The same turns and mirrors carry the whole set onto itself and the rows of a family onto each other. Which other rows belong to the same family as each row named below? List them in the order they appear above.
These 16 rows form 4 families of 4 rows each.
j675: -2	-5	11	9	1	-3	-29	-14	17	-3	9	-29	18	-14	5	-36	1
j742: -13	-22	28	-5	19	0	-14	-7	-18	-2	1	-12	-8	0	8	-28	3
j643: -15	-22	22	-9	13	6	-10	-19	-17	-6	8	3	-12	9	8	-24	15
j638: -10	9	6	3	29	-11	-14	-5	17	-10	8	8	-18	15	3	-25	0
j651: -11	-16	28	-13	9	7	-6	-21	-12	-1	24	-8	-2	0	18	-18	8
j181: -2	-13	15	3	-2	-1	-29	-21	21	3	9	-32	-2	-16	12	-32	2
j506: 15	-10	19	10	1	-28	-18	-31	12	-18	14	-8	9	3	5	-10	16
j631: -10	5	8	3	20	-17	-23	2	28	-11	3	9	-15	2	0	-18	-4
j849: -12	-17	18	-14	9	10	-8	-9	-13	-5	25	-4	-10	9	3	-26	6
j645: -4	-7	11	1	5	11	-23	-28	12	4	11	-24	19	-13	4	-28	12
j749: 11	-7	15	11	13	-24	-25	-17	18	-29	3	-14	3	4	0	-3	15
j156: -6	-12	17	3	6	9	-22	-6	23	10	3	-26	5	-9	11	-29	-5
j320: 11	1	14	16	-2	-27	-18	-24	12	-11	19	-11	-3	-3	9	1	14
j240: 5	-1	19	-1	5	-24	-16	-26	14	-23	26	0	-1	1	11	2	16
j852: -15	12	8	-1	23	-18	-22	-16	7	-10	10	20	-9	-3	-7	-20	9
j329: -22	10	2	7	24	-8	-23	0	8	-12	1	10	-13	3	1	-24	5

The rest of the family of j651: j631, j156, j240
The rest of the family of j849: j638, j181, j320

The same turns and mirrors carry the whole set onto itself and the rows of a family onto each other. Which other rows belong to the same family as each row named below? List them in the order they appear above.
These 40 rows form 5 families of 8 rows each.
j40: 21	-7	5	-7	12	9	-3	-5	1	1	-18	0	5	10	0	-27	3	2	2	-2	-8	-6	-10	-4	16	-15	-15	-13
j595: -27	18	11	-11	6	-1	-9	-4	16	-12	7	13	0	0	1	12	4	14	7	8	-8	-10	-8	-5	1	-11	17	2
j238: 6	10	8	-7	-23	8	-1	19	5	1	2	-6	-6	9	-3	18	-4	-20	1	12	11	10	9	7	14	4	2	-17
j68: -4	16	5	-4	1	-11	-13	-25	16	-8	-2	4	-10	4	3	-6	4	10	18	-2	-3	-13	-12	3	5	-19	-6	-13
j871: 7	-16	1	8	-8	-7	4	-2	-18	6	-8	0	-5	-2	-9	16	17	-8	11	-14	0	4	-8	3	-4	26	0	1
j324: 7	-21	-1	11	-15	2	1	17	1	-1	-3	2	6	3	-9	22	0	-14	3	2	1	-11	0	11	13	17	10	-12
j394: 9	0	10	-18	12	9	6	9	6	13	-22	12	3	7	9	-3	2	12	-2	7	-9	5	1	-5	18	-13	23	9
j168: 22	-8	-5	0	7	5	-1	-3	3	4	-17	4	11	-9	2	-20	0	-1	3	-11	-22	2	-2	4	9	-24	-8	-5
j990: -2	-28	0	5	0	6	-9	20	4	-9	7	-2	12	14	-9	16	1	-7	4	1	-13	-16	0	5	8	19	3	-6
j59: -3	19	9	-1	-11	-9	-17	-5	13	0	-14	8	-3	3	-5	-10	19	15	14	-14	-10	-17	-9	13	8	-10	1	4
j549: 20	18	4	-17	-1	-2	-7	-8	2	-4	7	-12	-14	-8	3	17	10	-19	13	-7	5	11	7	-6	-3	3	-14	-16
j737: -6	16	4	-6	-10	3	-4	-5	-7	3	-1	-4	-14	-6	0	9	1	-12	13	1	3	30	2	0	-15	-6	-21	-5
j764: 10	-20	-1	-2	7	4	-1	14	-6	-10	19	1	12	-1	-10	17	7	-11	-3	-5	-12	-8	11	9	4	17	14	-10
j897: 6	15	11	-10	-16	0	2	1	-13	7	-3	-7	-16	3	-4	12	13	-13	9	-5	10	25	1	0	-3	13	-9	-3
j239: 7	16	14	0	2	9	-11	16	23	-2	3	-6	1	7	8	18	-5	-21	-11	10	12	9	10	2	-1	-14	-3	-6
j718: 8	-23	2	-3	10	-3	-3	-6	-15	5	-3	-6	-4	9	-1	11	14	-2	15	-13	-10	4	-8	-7	-8	26	-11	5
j122: -23	22	7	-14	4	-3	-7	15	2	6	10	1	12	13	7	17	-2	12	-2	-7	-5	5	-7	-3	-14	-7	13	11
j360: 5	-6	-1	-12	17	6	8	16	-4	15	-4	1	16	20	12	3	-16	5	-8	-1	-4	12	-3	-7	3	-17	15	-2
j297: 17	-7	-11	7	6	-8	-2	0	3	9	-14	-3	12	12	5	-9	-10	0	7	-17	-3	-6	-15	-3	5	-24	-8	-18
j839: -13	22	9	-17	0	4	-15	4	14	6	4	3	8	-9	14	17	2	11	3	2	-20	-4	4	12	-6	-7	8	19
j162: -21	17	18	-18	7	7	-15	5	11	-1	2	4	8	3	6	14	11	15	1	8	-10	-16	-10	-2	-2	7	7	15
j485: 11	-17	6	18	15	-7	-5	-4	-6	3	-3	1	6	2	-3	4	17	-6	-5	-21	-4	1	-4	9	-20	10	-6	10
j227: -2	17	10	-3	-5	-3	-23	-11	15	-6	-5	-3	2	5	0	-9	12	8	12	-5	-7	-26	-14	8	5	-6	-19	-7
j503: 11	-10	2	-5	17	-2	4	-20	-1	-1	-8	8	-4	13	1	-23	-2	10	8	-2	-8	2	-7	0	11	-19	2	-13
j769: 7	-5	3	-16	16	15	4	12	4	10	-10	9	15	-9	13	5	-6	4	-6	7	-23	9	6	-3	6	-14	16	12
j866: 7	-18	3	21	9	5	-7	21	15	-7	0	4	17	3	-4	15	1	-16	-14	-1	-2	-12	2	9	0	-3	6	-4
j957: 19	-1	2	0	2	0	-2	-1	9	4	-28	11	1	4	-3	-20	7	6	8	-8	-9	-8	-7	1	22	-21	3	-7
j655: -3	9	7	-9	-13	13	-12	25	16	-12	8	-9	0	13	-6	13	-3	-18	5	12	0	3	6	-6	13	-2	-10	-17
j973: -11	21	-2	5	-7	-17	-17	-2	8	1	0	-3	7	5	0	5	5	7	13	-24	-4	-12	-19	2	-12	-15	-10	-4
j416: -13	21	17	-18	-1	0	-9	4	10	8	-8	10	-2	7	7	8	12	21	4	1	-10	-5	-1	8	4	-2	20	19
j576: -12	7	3	-1	-15	13	-6	18	9	-5	9	-1	1	3	-2	15	-15	-15	2	18	1	14	11	13	1	-11	-5	-14
j265: 7	13	9	-18	-3	3	-7	-1	-2	1	-3	-14	-16	8	2	8	9	-13	15	-2	3	22	-2	-18	-3	6	-24	-5
j916: 3	19	2	-1	-10	-6	-20	-11	13	0	-3	-1	3	-9	3	-9	9	6	13	-16	-21	-10	-3	20	-3	-16	-16	2
j784: -11	-9	7	-13	22	8	8	0	-2	-4	2	17	6	9	-1	-5	0	14	-5	8	-13	5	-3	-8	7	-11	25	2
j684: -6	-30	-7	14	-3	7	0	11	-1	0	2	6	11	0	-2	19	-13	-7	4	9	-9	-5	2	17	-1	5	4	-9
j701: 2	-6	13	-21	24	19	5	10	-4	5	-11	7	12	8	7	-4	3	8	-9	11	-11	4	-5	-14	10	-3	11	8
j685: 26	-15	-1	-9	13	-5	1	-13	-16	3	7	-7	-4	-2	0	10	12	-8	9	-16	-6	5	6	4	-6	19	-4	-7
j125: 12	17	16	-3	8	-3	-9	-8	2	8	0	-9	-11	7	9	8	12	-11	-2	-10	9	22	4	3	-20	-2	-17	7
j170: 4	14	4	-11	-6	7	-8	18	12	-17	19	-4	2	-7	-8	23	5	-21	0	4	-1	-2	12	-1	7	1	4	-18
j633: 0	-21	-5	10	3	-4	2	-12	-17	8	-9	3	-3	-9	-1	12	4	-4	15	-8	-7	11	-7	5	-17	10	-13	1

The rest of the family of j503: j595, j68, j549, j764, j784, j685, j170
The rest of the family of j125: j239, j122, j360, j297, j485, j866, j973
The rest of the family of j238: j871, j324, j394, j59, j897, j957, j416

The same turns and mirrors carry the whole set onto itself and the rows of a family onto each other. Which other rows belong to the same family as each row named below? List them in the order they appear above.
These 32 rows form 4 families of 8 rows each.
j560: 15	-4	-21	-10	0	-16	8	-13	9	-11	3	7	-1	-5	16	1	-17	-6	-16	15	6	-7	-1
j723: 14	11	9	-9	6	-16	-12	-8	-9	8	-10	3	18	13	9	10	-15	2	-13	17	9	19	9
j520: 6	5	12	2	-8	1	14	-23	-15	1	-1	14	-2	11	3	-7	14	1	16	5	-1	19	3
j501: 8	6	4	23	8	6	17	4	13	7	-2	19	-15	-9	6	0	-20	-7	11	8	-8	4	8
j346: -11	-6	12	13	3	-22	14	-19	3	3	-8	-16	-4	2	15	14	0	5	0	-5	23	5	-14
j863: -18	1	15	20	35	1	7	2	-14	-2	-4	13	-2	8	-5	1	-14	11	-7	6	-2	4	3
j80: 1	5	7	6	-17	-5	14	-23	-8	13	-6	21	7	7	9	6	13	5	18	4	-3	16	0
j700: -10	5	5	24	24	-15	4	-17	-5	3	9	-11	-4	-6	6	13	4	8	2	0	19	10	-9
j171: -20	-5	-6	3	-2	14	5	-11	-8	-8	-8	22	11	11	1	16	15	-12	-12	8	6	-16	8
j165: 10	5	2	5	0	-3	-15	6	1	15	1	9	8	-2	-3	22	1	-14	19	7	16	-11	-8
j652: -23	-6	13	11	25	-4	6	5	-17	-1	-13	4	8	7	12	-4	-19	3	-19	-1	1	-2	9
j988: -4	4	9	14	6	-26	17	-17	-13	3	5	-9	1	2	7	16	-5	2	-5	-3	23	9	-20
j429: 2	-1	-8	16	1	5	14	7	8	2	-10	19	-9	-9	7	0	-22	-1	15	4	-15	-11	6
j419: -23	-6	-11	0	-4	2	3	-19	1	-5	7	21	16	5	9	11	17	-6	-15	4	7	-13	2
j789: -24	-10	19	14	26	-7	5	2	-11	5	-11	-2	11	10	16	1	-2	7	-3	-5	-6	2	3
j998: -6	-7	12	7	-10	13	1	-9	11	-7	-4	8	11	2	4	5	19	-11	-18	6	5	-20	4
j448: 21	4	4	-12	11	-17	-19	-2	-15	-1	-5	15	10	10	9	4	-10	4	-13	12	2	14	2
j458: -2	-5	-10	2	-10	-4	9	-20	17	-11	-5	6	-1	-1	2	9	-17	-14	-32	11	8	1	5
j914: 3	8	4	11	-11	-1	26	-25	-10	10	2	18	-3	14	3	-2	0	-2	9	7	-8	20	-3
j180: 11	1	8	13	9	-4	-13	4	10	11	-4	-2	9	-14	8	13	14	-6	8	6	20	-11	-6
j719: 3	-3	-22	3	7	-20	13	-20	7	-13	3	18	-10	2	13	7	-15	-6	-21	13	12	-6	4
j402: -4	1	10	22	5	-20	22	-12	0	-6	-4	-17	5	-5	6	17	-4	-2	6	2	19	-5	-17
j712: -3	7	6	10	2	-2	-13	8	2	9	-5	9	20	-5	-7	25	-5	-13	2	14	20	-17	0
j363: 16	3	13	-15	1	-7	-7	-6	-20	6	-9	14	16	13	8	-3	-11	-4	-13	21	-1	12	8
j934: 7	-2	-12	3	11	-11	19	-16	14	-19	4	2	-1	3	15	6	-20	-6	-25	12	2	-4	4
j566: -22	1	14	16	24	3	-1	10	-2	7	-10	1	5	11	14	3	-10	7	-18	-6	-5	7	7
j336: 5	-1	-5	-16	-2	-19	-8	-6	-7	12	-16	15	5	6	7	16	-12	-4	-23	14	1	22	6
j236: 10	-4	11	7	-4	-4	-9	6	3	6	-14	8	10	-10	-1	32	-5	-12	9	11	16	-13	-10
j908: 5	1	2	15	10	-2	15	2	-4	-4	-18	25	-15	5	1	-5	-19	-3	20	15	-11	-3	-5
j873: 2	0	0	-5	-12	-15	10	-15	-18	6	-16	20	-9	14	14	5	9	0	12	11	-12	14	-5
j309: -17	-12	1	2	5	15	7	-10	4	-6	3	24	12	9	9	5	17	-14	-5	4	-1	-18	8
j858: 2	2	-5	18	15	-3	7	9	10	18	-5	14	-9	0	5	2	-26	0	15	4	-13	4	6

The rest of the family of j988: j723, j80, j165, j652, j429, j934, j309
The rest of the family of j908: j863, j700, j998, j458, j180, j336, j873
The rest of the family of j419: j560, j789, j914, j402, j712, j363, j858

The same turns and mirrors carry the whole set onto itself and the rows of a family onto each other. Which other rows belong to the same family as each row named below? List them in the order they appear above.
These 30 rows form 5 families of 6 rows each.
j582: -19	-2	-16	-35	-24	-13	3	-10
j42: -10	-10	2	-15	8	6	-6	8
j25: -2	2	2	-10	12	4	16	-7
j149: 5	-3	-15	-11	-2	3	6	-20
j867: -1	3	2	-31	-25	-9	0	-24
j587: -13	-6	12	-15	9	7	-8	-3
j681: -4	7	5	-10	9	0	15	-6
j788: 2	2	-9	-24	-25	-14	3	-18
j949: -5	4	6	-11	12	3	14	-3
j208: -10	-3	-14	-10	4	10	13	-17
j747: -23	-12	-15	-37	-19	-8	-2	-2
j268: -14	19	0	-6	-4	-7	12	-8
j259: -18	-15	3	-34	-24	-16	2	-7
j475: -14	0	11	-27	-18	-15	-9	10
j295: -16	-18	-13	-38	-18	6	5	-9
j431: -7	-24	-9	-31	-11	4	-7	-4
j63: -12	6	-6	-33	-29	-12	10	-14
j146: -16	-14	2	-33	-26	-16	4	-11
j773: -7	-19	-1	-35	-12	9	-6	-14
j962: -6	16	14	-10	-4	-7	0	-14
j553: -22	-1	3	-11	9	6	3	6
j91: -14	17	-8	-13	7	-3	10	1
j222: -24	-3	6	-36	-19	-8	0	9
j462: -16	-19	1	-34	-23	-13	3	-10
j628: -15	7	-11	-15	12	5	8	2
j177: -15	-1	18	-33	-16	-7	-10	0
j410: -3	18	6	-9	-6	-13	2	-1
j391: -10	11	-15	-12	8	2	12	-8
j137: -24	-1	-8	-36	-22	-15	-1	1
j67: 0	-3	-4	-13	1	7	2	-27

The rest of the family of j788: j42, j149, j475, j431, j410
The rest of the family of j628: j582, j747, j91, j391, j137
The rest of the family of j587: j867, j773, j962, j177, j67
The rest of the family of j259: j25, j681, j949, j146, j462

The same turns and mirrors carry the whole set onto itself and the rows of a family onto each other. Which other rows belong to the same family as each row named below? List them in the order they appear above.
These 16 rows form 4 families of 4 rows each.
j255: 7	-12	-8	20	4	-4	-14	17	-4	-5	-2	-18	-9	7	-21	-4	-33	-4	-33	16	-11	-31	16	-12	3
j145: 15	-7	-8	27	-4	-1	-16	20	-9	-9	-3	-19	0	5	-22	-1	-30	-2	-29	20	-12	-35	16	-14	12
j619: 9	14	-15	19	25	-12	-17	19	-11	2	2	16	-16	17	-5	-2	-40	20	-19	21	-7	-8	-9	4	37
j688: 7	14	-19	23	19	-13	-24	15	-11	8	-10	13	-10	15	-5	-2	-31	12	-26	18	-6	-5	-15	8	34
j207: 14	-12	-6	28	0	1	-11	14	-7	-12	-1	-15	-3	11	-19	6	-27	-9	-26	20	-13	-31	23	-12	10
j704: 30	1	0	3	32	-2	3	27	7	-28	-18	-13	-11	20	-33	-8	-11	14	-19	21	4	-9	-7	-19	20
j547: 27	8	-2	11	31	2	2	34	0	-21	-22	-16	-12	15	-34	-9	-5	16	-15	13	6	-1	-4	-21	25
j400: 17	8	-2	15	6	25	-1	15	-2	-14	7	-5	-6	14	-2	-17	8	1	-29	26	-12	10	-7	10	24
j166: 30	6	-7	9	36	4	1	37	0	-23	-17	-15	-13	15	-35	-6	-13	20	-13	13	1	-4	-3	-18	27
j729: 10	-6	-5	23	1	3	-8	19	-7	-12	-6	-16	-4	7	-22	7	-27	-9	-28	20	-10	-36	20	-12	12
j648: 13	13	-19	18	22	-12	-17	18	-5	6	-2	21	-8	12	-4	2	-35	14	-26	21	-8	-9	-7	9	38
j305: 19	2	0	20	5	16	3	12	-5	-12	10	-4	-4	14	-1	-23	4	7	-26	32	-17	16	-4	3	22
j226: 7	14	-15	17	20	-14	-13	12	-10	1	-4	17	-11	17	-3	-4	-43	14	-22	22	-6	-11	-9	5	37
j212: 30	6	-1	4	33	-6	2	36	3	-21	-13	-18	-11	15	-36	-3	-8	17	-19	14	2	0	-1	-18	21
j664: 19	4	0	21	8	19	-1	8	-8	-10	14	-6	-1	15	-2	-18	5	-2	-27	20	-19	15	-3	-2	21
j791: 15	5	1	18	8	16	3	11	-6	-8	10	-3	-6	12	3	-23	1	0	-29	17	-16	18	-3	3	21

The rest of the family of j547: j729, j226, j791
The rest of the family of j166: j619, j207, j664

